Turns in one plane each, and the order they were made in; the first pair answered
turn Z_291:
[ 11 -43  -3 -26  12 -30  -5   6 -41  -7  -1] |-> [ 13 -39   3 -13   7 -32  -9  -6 -45  -7   0]
[-16  34  -8  60  41  27  11  42  10  61  63] |-> [ -8  39   6  83  33  21 -12  15   5  60  52]
[-34 -24   7 -47  13 -28  -1   6 -28 -29  -4] |-> [-37 -29  10 -33   8 -18   9   4 -47  -6 -12]
turn Z_112:
[  2   9  -1 -14  14 -18 -14   4  15 -33  13] |-> [ -9 -17   0 -27  10 -17 -11   3 -17 -23   6]
[  1  -8   2  52   7  12 -32 -26 -32  26   3] |-> [ 24  40  -4  37   0   3 -20 -24  36 -23   1]
[  3  -7  22 -11   6   0   2 -16   3   8  19] |-> [  4  -4  22 -14   5  -1   6 -16   6   5  20]
[  6  -4   0  35 -35  21   6 -12 -33  35 -12] |-> [ 22  38  -1  35 -39  20  14 -11  19  13  -7]
turn Z_128:
[-15  37   9  18  65  13 -11  10 -10   2  -3] |-> [-21  27   7   2  73  16 -11  17 -14 -11  -2]
[-27  -6 -20 -15  16 -18  10  -1  14 -23  17] |-> [-22  12 -18  -5   7 -21  18  -8  31 -24  17]
[-23 -25 -26   3   2 -12  -6  29  59 -12  31] |-> [-19 -11 -25  19  -8 -10  -2  25  67  -4  28]
[  5  36 -24 -28  -1  12  46  39  65 -15   9] |-> [ 10  53 -10  28 -11  21  40  18  67  15  13]
turn Z_31:
[-26 -43   5 -23  41   1   3  39 -20  22  23] |-> [ 18 -11  27 -23   2 -29 -24 -34  16 -47 -29]
[  8  14 -24  23  10  12  34  37  33   6  30] |-> [ 10  -2 -17 -15  33  -9  -2  31  29 -40  31]
[ -3  31 -13  22  67  22 -11  57  38  12  67] |-> [ 27  42   6  -4  55 -13 -55   8  58 -61  40]
[ 32  36  25  36  -9  -6 -14 -12  15 -22  17] |-> [ 6 17 12 43 13 11  6 25 -3 21 45]
Pairs:
(two turns a pair)
[  5 -21   4  23  26  -8 -40 -48  41 -12   0] |-> [  5  -7  -8  -1  31  -8 -15 -20  72 -25  12] | Z_291, Z_128
[ 17  28  -6   9 -19  15  30  -1   2  33  -3] |-> [ -2 -15  -1 -31  26   3  -9  10 -38   6  22] | Z_128, Z_31
[ 37   1  -2  45 -39  14  32   9 -16  36  18] |-> [ 24 -11   1  21  27   6 -16  25 -23   1  66] | Z_31, Z_112
[  1  32  -1  19 -10   5  23   4  33  15  16] |-> [-22  -7  -3   2  16   6  15  24  -6  30  31] | Z_31, Z_291
[  3  -9   7   0  13   4 -11   2   5   5  24] |-> [ 6  3  6 13 -1  4 -6 -5 12 17 15] | Z_31, Z_31
[  3  -9   6  37 -74  16  30  -7  -6  11 -38] |-> [-31 -69   3  -7 -13  14  -7  22 -61  10   3] | Z_128, Z_31
[-12 -22   6 -11 -17 -29  -5 -17 -16 -11 -20] |-> [ -2   1  14  10   3 -29 -27 -22   6 -23  -4] | Z_112, Z_291
[ 14   2   9  59 -34  14  58  14  29  54 -10] |-> [ 26   3  38  87 -18   1 -14 -37  14  27  -3] | Z_128, Z_291
[-15 -15 -12  46  14  18  21  17 -39   7   8] |-> [ -3  -6  -1  35  30   0 -24  -7 -30 -40  15] | Z_31, Z_112
[ 20  53  -9  47 -12  11  -3 -45  15   4  -4] |-> [-26   2 -33  -6  45  21   7  30 -25  23  46] | Z_31, Z_128
[ 16  -7  17  16   7 -10 -29 -34 -11  -5  -1] |-> [ 11   4  -5 -23  13 -14  -6   1  23 -28   7] | Z_112, Z_291
[  6 -11 -10 -47   1  21  43  23 -20  14 -31] |-> [ 19  18  17  35  -7  35  12 -17 -17  46 -23] | Z_291, Z_112
[  8   9 -11  17 -29   8  34   1   5  17 -43] |-> [ -7 -14  -2  27 -10  13  13  -3 -32  32 -35] | Z_128, Z_128
[-11   6   0  13  48 -13 -38  -9  41 -48  12] |-> [-17  12 -22  -3  38  -4  12  32  57 -31  17] | Z_291, Z_128
[-8  7 11 44  1  3 12 13 -1 50 -9] |-> [-11 -26  23 -14  31 -27 -39  -6 -24 -13 -11] | Z_128, Z_31
[ 39   0  34  23 -50  29  14 -37 -14  26 -56] |-> [17 23 24 52 19 54  1 21  4 51 31] | Z_31, Z_112
[  3   9 -14 -25 -23 -14  26  -7  29 -16 -16] |-> [  6  15  -2  33 -26  -1   9 -28   9  23  -8] | Z_128, Z_128
[  8   6  32  38 -13   2 -16 -40 -32  18 -28] |-> [ 12  -1  32  -9  15 -19 -42 -34 -23 -28 -14] | Z_128, Z_291
[  0  13  -6 -26  19 -31  -1 -12  27 -52  12] |-> [-31 -34 -12  -7  32  -6  22  17 -35  22  23] | Z_291, Z_112
[ 20  13  -3   6 -22   0  11  -2  18  -7 -18] |-> [ 20  16   3   9 -15   0  -4  -7  20 -11  -8] | Z_128, Z_291
[-18  -3   5 -12  27  17 -30  18  -9   3  24] |-> [  0   5  11 -27  -9  -2 -28 -10   1 -29 -20] | Z_31, Z_112
[  2  -8   5 -22  -4 -25 -25   0 -19  12 -23] |-> [ 10  18  11  11 -19 -17 -14  -2  -5  32 -22] | Z_31, Z_112
[-9 24 -4 63  8  6 13 -3 16 56 32] |-> [-18  -6 -11 -32  53 -24 -20  16  20 -30  42] | Z_31, Z_128
[-11   0 -10  23   4  67  23  34  30  86  -8] |-> [ -9 -46  11 -71  54  14 -61  -2   7 -33  -8] | Z_128, Z_31
[-14  23 -17  26  16  23  19  31  12  22  26] |-> [-10  13  -4  46  13  24  -2   9 -10  31  21] | Z_128, Z_291
[  7 -20  -4  -6 -33  10  24   8  -1  10 -35] |-> [ 17   7   4  31 -24  17  11   1  18  21 -18] | Z_112, Z_112
[-20 -25  18  -5 -12  50 -21 -24 -55  15 -15] |-> [-18 -23  -2 -66 -17  38   2   1 -22 -27 -25] | Z_128, Z_128
[ 10 -21  20  18 -29  18  -6 -36 -45  18 -30] |-> [  1 -36  22 -12  -6   6 -26 -30 -54  -4 -17] | Z_31, Z_31
[-55 -32  -5 -38  55 -12  -7  21 -47  11  21] |-> [-36 -22  26  16  36 -17 -50 -40 -60   8   4] | Z_291, Z_291
[ 11  -5  31  23  19  34 -10 -19   9  38  17] |-> [ 16 -21  36  -5  20  17 -33 -38   6  -3   3] | Z_128, Z_31
[-13 -63  12 -29  15 -15 -11  -9 -56 -12  -5] |-> [ -1 -43  10 -50   5 -27  -3 -11 -29 -46 -16] | Z_291, Z_128
[-12 -10   1  36  17   8  -8  41  -6  25  25] |-> [-6  3 -5 25 23  1 -9 46 18  2 34] | Z_128, Z_112
[ -8   4  19  31 -26  18  -2   1  18  17  29] |-> [  0   3  28   4 -17  -7 -29 -21  22 -28  23] | Z_31, Z_31
[-21 -24 -13  15  16  31  28  50 -18  48  28] |-> [ 16  11  30  68   4  11 -47 -37   0   7  10] | Z_291, Z_291
[  7 -16   5 -28  13 -14 -33 -11  -4 -34  -2] |-> [-14 -17 -10   5  17  16   7  28 -15  36  19] | Z_31, Z_31
[ -5   5 -14   4  12  18   9  43  -5  60   5] |-> [ -6 -21   6   9  14   9 -25  11 -39  53  -1] | Z_291, Z_128
[ -6 -80  15 -87  -4 -33 -35 -32 -61 -52 -50] |-> [ 50  23  24   2 -76 -23  -3 -85  28 -45 -86] | Z_31, Z_291
[  3 -21   0   9   5   3 -11   0 -36  -9  -1] |-> [  7 -13   0  24  -4  13   0   1 -32   7  -2] | Z_31, Z_31
[ -1   6 -24 -41  19  -7   9  27  18 -18  22] |-> [-11 -20 -25 -44   1  -3  25  25 -14   3  -2] | Z_128, Z_112
[  5   6  14  -7 -66   1  38  11  20   2 -27] |-> [ -2 -18  15 -59 -33 -16  -1  13   5 -45 -12] | Z_31, Z_31
[  0 -14 -24 -41 -15   2  50  14   6   2  -3] |-> [ 13  -4 -20 -33 -32   0  47  -3  16  -4 -18] | Z_31, Z_31
[ -6  32   2  -5   3 -15   8 -11  22 -20   8] |-> [-28  -1  -9 -22   6 -12  25  10 -15   6  12] | Z_291, Z_112
[ 23  -3 -40  22  -5  14  23  17  46   8 -34] |-> [  7 -43 -42 -24   9   3  16  24  15  -4 -36] | Z_112, Z_31
[ -1 -16  -3 -55  -9 -29 -15  12 -42 -71 -35] |-> [  6   7 -20 -54 -40 -20  28  27 -13 -59 -45] | Z_291, Z_128
[ 24  31   8   1   3 -22 -29 -23  26 -42  -7] |-> [ 11  34  -9 -25  15 -17  -6  15  39 -43  10] | Z_128, Z_291
[-44 -33 -19  -5  60   0  -1  23 -43  52  53] |-> [ 11  64   3  51  37 -10 -22 -23  49   8  52] | Z_291, Z_112
[ 23  14  32 -15  13 -18 -14 -19  28 -45 -24] |-> [ 16  37  20  40  -5  14  24  -7  35  24 -15] | Z_31, Z_291
[ -5  -7   2  10 -29 -10  10 -32 -18  -3 -19] |-> [  4  12   4  15 -27  -8  11 -34   4  -9 -15] | Z_112, Z_112
[ 32 -26   1 -49 -70 -40   5 -61 -24 -59 -99] |-> [ 49  19  -7 -26 -82 -31  31 -54  26 -60 -91] | Z_291, Z_128
[ 25  12   5  -2 -34  -9  31 -28  13 -27 -44] |-> [ 14  -5  26  41 -21   0   0 -44 -25   9 -30] | Z_128, Z_128
[ 12  49  18  32   5  -2 -14  -6  39  -7  23] |-> [  1  39  16  16  28  -4 -23   9  30 -10  40] | Z_128, Z_291
[-33  -2  -9  -1  32  28  12  10 -47  55  47] |-> [-26   4 -31 -63  24  12  39  36  -8   9  39] | Z_128, Z_128
[ 12  -3  39  15  45 -23 -40 -18   3  -1  36] |-> [ 24  29  25  10  32 -23 -18  -3  44 -17  35] | Z_31, Z_291
[  9  50   2  34 -14  23  44  29  32  34   5] |-> [14 54  0  7 -8 14 45 34 53  5  2] | Z_128, Z_112
[ 15  27  17  31 -26 -39   4 -42  52 -60  11] |-> [-10  16  10  83 -19   2  36  -5  26  29  40] | Z_31, Z_291
[-17 -63   5 -22 -14 -12 -23 -22 -79  10 -24] |-> [  6 -15  10  52 -52   7  -6 -43 -47  40 -36] | Z_291, Z_31
[ 18  23 -17  29  18  11 -13  -3  -2   0   7] |-> [ 18  23 -29   9   5  11  13  15   8  -2  -6] | Z_112, Z_31
[-26 -37 -13   3  15  -8  24  40 -25  30  -2] |-> [-14 -10 -26 -17  -1 -14  47  48  10   7 -11] | Z_128, Z_128
[-18 -12 -17  -7  34  60  14  36  -9  17  47] |-> [ 29  19   7 -18   9  24 -24 -33  30 -66   7] | Z_31, Z_128
[-48 -29 -15 -36  54 -15   1  41 -31 -18  41] |-> [-22  28   7  69  43   7 -15   6   0  25  58] | Z_291, Z_112
[ -4 -15  36 -47  26 -30  -1  10  -6 -14   0] |-> [-11  -5  24  -3   5  -1  40  30  -6  48   2] | Z_31, Z_31
[ 9 40 16 36 -2 14 -1 -6 34  7 10] |-> [-14   2  25  17  37   8 -33   4  -6   6  33] | Z_128, Z_31
[ -3  -4  12   5 -13 -16  12  -5 -21   4 -13] |-> [ -7  -2  11  12 -11  -9  13   2 -16  17  -1] | Z_291, Z_31
[-9 21  1 42 -4 30  4 -9 26 21 11] |-> [-11  14   9  40  15  25 -18 -15  13  18  25] | Z_291, Z_128
[ -5 -32  -2 -63 -15 -29  -6  -9 -22 -34 -19] |-> [ 11  24  26  53   3  -2 -43 -38   8   6  28] | Z_112, Z_112
[ 21  30   6  -3   3 -12 -21  -8  36 -43  12] |-> [ 14  37 -16  -5  -2   5  22  26  45 -14  24] | Z_291, Z_128
[ -3  -9 -55 -18 -30 -36   0  22   0  12  21] |-> [  6 -11 -33  19 -41 -35 -20 -12 -12  20   8] | Z_291, Z_291
[  7  34   1  -7 -18  -2 -13 -14  22 -17   0] |-> [  6  37  -4 -10  -6   1 -11  -1  28 -13  15] | Z_128, Z_291
[  6  44  15   6   2  -8  -9   2  48 -43  17] |-> [  4  20   2  -1 -52  -6  39  -3  22 -14 -36] | Z_112, Z_31
[  8  20  -4 -12 -16  14  22 -32  -3   2 -51] |-> [-11  20  -8  16  16  35  23  -2  -7  48  -7] | Z_31, Z_112
[ 24  -3  21 -14 -20   0 -12 -30   2 -14  -5] |-> [  4 -17  10   4  -9  16  13  -2 -17  34  12] | Z_31, Z_128
[-19 -42   5 -14  73   6 -35  34  -9   1  70] |-> [ 26 -26  20 -46  -4 -32 -39 -45  11 -73 -28] | Z_31, Z_112
[  4  11  21 -13  29  -9 -42 -18  23 -63  22] |-> [ 16  53   7  31  -8  10  10  -3  62 -14  20] | Z_31, Z_291
[ 28  73  12 -21 -20 -30  40  21  80 -17   3] |-> [ 20  83  15  24 -13 -17  38  19  77  14  20] | Z_128, Z_291
[-23  -2 -19  20  19  26  50  49   4  59  48] |-> [ 16  63  -8  37 -10  11  37   5  72   9  25] | Z_291, Z_112
[ 19  17  14   0 -17 -19 -13 -11   6 -17 -19] |-> [ 19  19   6 -12  -5 -21 -16   4  12 -27  -6] | Z_128, Z_291
[ 13  25  13 -18  20 -17 -26 -24  22 -46  -1] |-> [-11 -25  -1 -55  18 -15  -3   4 -25 -25 -15] | Z_112, Z_291
[  9  19  -5 -18  -7 -22   4  -8  25 -23 -29] |-> [  1  20  -7  23 -15   2  19  -2  12  33 -19] | Z_31, Z_291
[  1  11  -4   6 -52  11  42  -5  11  17 -39] |-> [-26 -33   6  14 -15  17   6   0 -45  44 -17] | Z_31, Z_291
[ -7 -14  16  -8  -9   2 -32 -12  -8  26  18] |-> [  6   8   7 -34 -14  -5 -17  -3  25  -7  14] | Z_112, Z_112
[-27   2 -16  39  25  -6   0  11  -4  36  -7] |-> [-14  -4  -9  -3  31 -31 -33 -16  -1 -27 -24] | Z_128, Z_31
[ 22  13   2 -17 -36 -23  38 -10  27 -23 -35] |-> [ -4   0  -9   6 -23   6  63  32   5  37  -4] | Z_31, Z_128
[-22 -53 -20 -49  18  27  38  64 -38  15  21] |-> [ 50  13  10 -28 -41 -10   1 -35  31 -70 -46] | Z_31, Z_128
[ 13  -2  -4  -2  -1  -9  -1 -34  23 -18   1] |-> [  9  -5   5  13   3  -3  -9 -42   9  -3   6] | Z_128, Z_128
[  7  45 -21  25  12  17   4  -1  42  29  28] |-> [-19 -27 -40 -47   2   3  24  14 -23  26  -9] | Z_112, Z_112
[ 10  28   9  58  -7  12  10 -11  -4  37  15] |-> [  0  16   4   9  50  -1 -17  20   9  -6  53] | Z_31, Z_112
[-19 -16  34  15 -42   8   6 -26  16   1 -53] |-> [-13  -1  43  22 -34   7 -14 -28  28 -13 -42] | Z_291, Z_128
[-10 -23   9  20   9   5  -3  -4 -35  52  -4] |-> [ 27  29  16  13   3 -19 -24 -29  33 -15 -11] | Z_291, Z_112
[ 10  16 -18   4 -17 -23  31 -12  65  14 -64] |-> [  1 -22  -9   0 -24 -29   9 -32  14  25 -86] | Z_112, Z_291
[ 28  -3   8 -47  29   1 -57 -15 -28 -31  11] |-> [ 54  38   5  -8 -35   6 -14 -42  13 -13 -34] | Z_291, Z_31
[-15  11 -18  23 -50  20  31   1 -29  42   5] |-> [ 13  46 -10   7 -61  -3   9 -29  10 -19 -11] | Z_291, Z_112
[ 31  36   1   7 -31  -4  36 -13  45 -52 -29] |-> [ 34  49   3  22 -15  -3  23  -7  52 -46  -8] | Z_128, Z_291
[ 15  36 -23  19   5   5   7  10  46   8  32] |-> [  1   6 -15   2  38  -5 -31  10  18  -4  50] | Z_128, Z_31
[ -6 -78 -15 -48  47  -5   4  31 -45 -33   6] |-> [  2 -69 -23 -61  22  -9  31  28 -35 -37 -18] | Z_291, Z_128
[-10   5  13   0 -51 -38  -2 -20  30 -27 -27] |-> [-39 -44   4 -16 -38 -30   6   5 -21   2 -20] | Z_291, Z_112
[ -5 -15 -21 -41 -45 -13  25  -2  14 -21 -24] |-> [-21 -52  -3 -18 -28 -10  -8 -22 -39   1 -16] | Z_112, Z_31
[-20 -28  -7 -10  18  16  24  36 -29  42  18] |-> [ 14 -10  -3 -55  -5 -18  -4 -12   4 -48 -18] | Z_128, Z_31
[ 14  19 -14  16  35  21 -31  12   7 -19  50] |-> [ 34  44 -16  14 -20  12   4 -11  34 -29   2] | Z_112, Z_31
[ 19 -21  12 -73  72  -9 -28  30 -25 -78  32] |-> [  -7  -71   11  -14   37   25    6   27 -111   34    6] | Z_291, Z_291
[ -7 -24 -29 -41 -12  -8  33   0 -31   1 -27] |-> [ -4 -31 -18 -24 -14  -5  19 -18 -50  13 -28] | Z_291, Z_31
[-13 -29  11  51 -11   2 -12 -35 -28  33 -14] |-> [ 12  32  -6  23   0  -7   5  -7  72 -27  14] | Z_112, Z_291
[-17 -12 -18 -20  21  -8   8  41  -7   3  16] |-> [ -5 -24  -2 -20  -2 -24 -14  -7 -30 -16 -24] | Z_31, Z_112
[-11 -25  -1  43  16 -10  -6 -22 -11  45 -14] |-> [ 16   4   2   8  13 -34 -17 -33  40 -26 -17] | Z_291, Z_112
[ 29  33  35  53  -6   0 -32 -51  14 -19   5] |-> [ 27  50  21  31  12   2 -23 -21  47 -39  32] | Z_291, Z_128
[ -7 -20  42 -33   5  -6 -18  36  31 -31  -6] |-> [  2   4  37  -6 -32   1  14  31  49  -8 -25] | Z_31, Z_291
[ 25  14 -28 -23 -36  18  84 -14  29  23 -43] |-> [ -8 -42 -17  -7  -7  25  54 -11 -51  72 -27] | Z_31, Z_291
[ -7   9  -6 -11   8   3   6   9  15   3  14] |-> [  2   6  -1 -18  -8  -7   0 -10  10 -11  -7] | Z_112, Z_31
[-20  26  -7  -5  50   8 -13  -4  12 -18  66] |-> [-31 -15 -13 -42  46   5  -3   3 -24 -16  46] | Z_112, Z_112
[-20  14  10   6  29  29  -2  22 -18  22  38] |-> [-16  25   5 -10  30  28   3  30  -1   3  42] | Z_128, Z_112
[  0 -37   1  -9 -61 -10  34 -44 -55  23 -71] |-> [ 38  45  32  43 -29 -18 -32 -81  21 -33 -25] | Z_112, Z_291
[-27 -47  -3 -15 -11 -21  -3   5 -57 -24  -9] |-> [-19 -32  -5 -29 -24 -35   1  -3 -35 -48 -22] | Z_291, Z_128
[-24  -1   8  -4  57   1 -24  24   4  -6  48] |-> [  4  -6   9 -47  -2 -24 -16 -24  14 -57 -23] | Z_31, Z_112
[ 39  22   9 -62  49 -12 -28  17  22 -43 -10] |-> [ 41  14  -9 -58 -21  -1  41  13   7  -3 -65] | Z_31, Z_112
[-11  -7  18   3 -43  23  10  18 -31  42 -49] |-> [-19 -36  17 -41  -9   7 -19  23 -46   3 -42] | Z_128, Z_31
[ 68  86  40  75  17   3 -49 -34  87 -36  39] |-> [ 44  61  27  20  80   3 -58  21  79 -56  87] | Z_128, Z_291
[ -9  -2 -21 -25  13  10  24  42  13 -11  16] |-> [  1   8 -16 -27  10   0  14  23  32 -34  12] | Z_128, Z_31
[-30 -50 -20 -49   9  10  22  32 -43  11   3] |-> [-18 -45 -17 -13 -28  14  40  11 -45  38 -27] | Z_128, Z_291
[-10   1 -16  10  33  33   5  27  17   4 -13] |-> [-13 -14 -13  17  30  33   1  19  -5  19 -19] | Z_291, Z_128
[ 40   5  12  18 -24  -4  -3 -11   3  18 -22] |-> [ 29 -23  12 -27  11 -12 -28   5  -7 -16  -2] | Z_31, Z_31
[-24 -18  -9 -24   9  -4  11  21   7  19  18] |-> [-17 -14  -7  -1 -11   3  25  10   0  36   5] | Z_128, Z_291
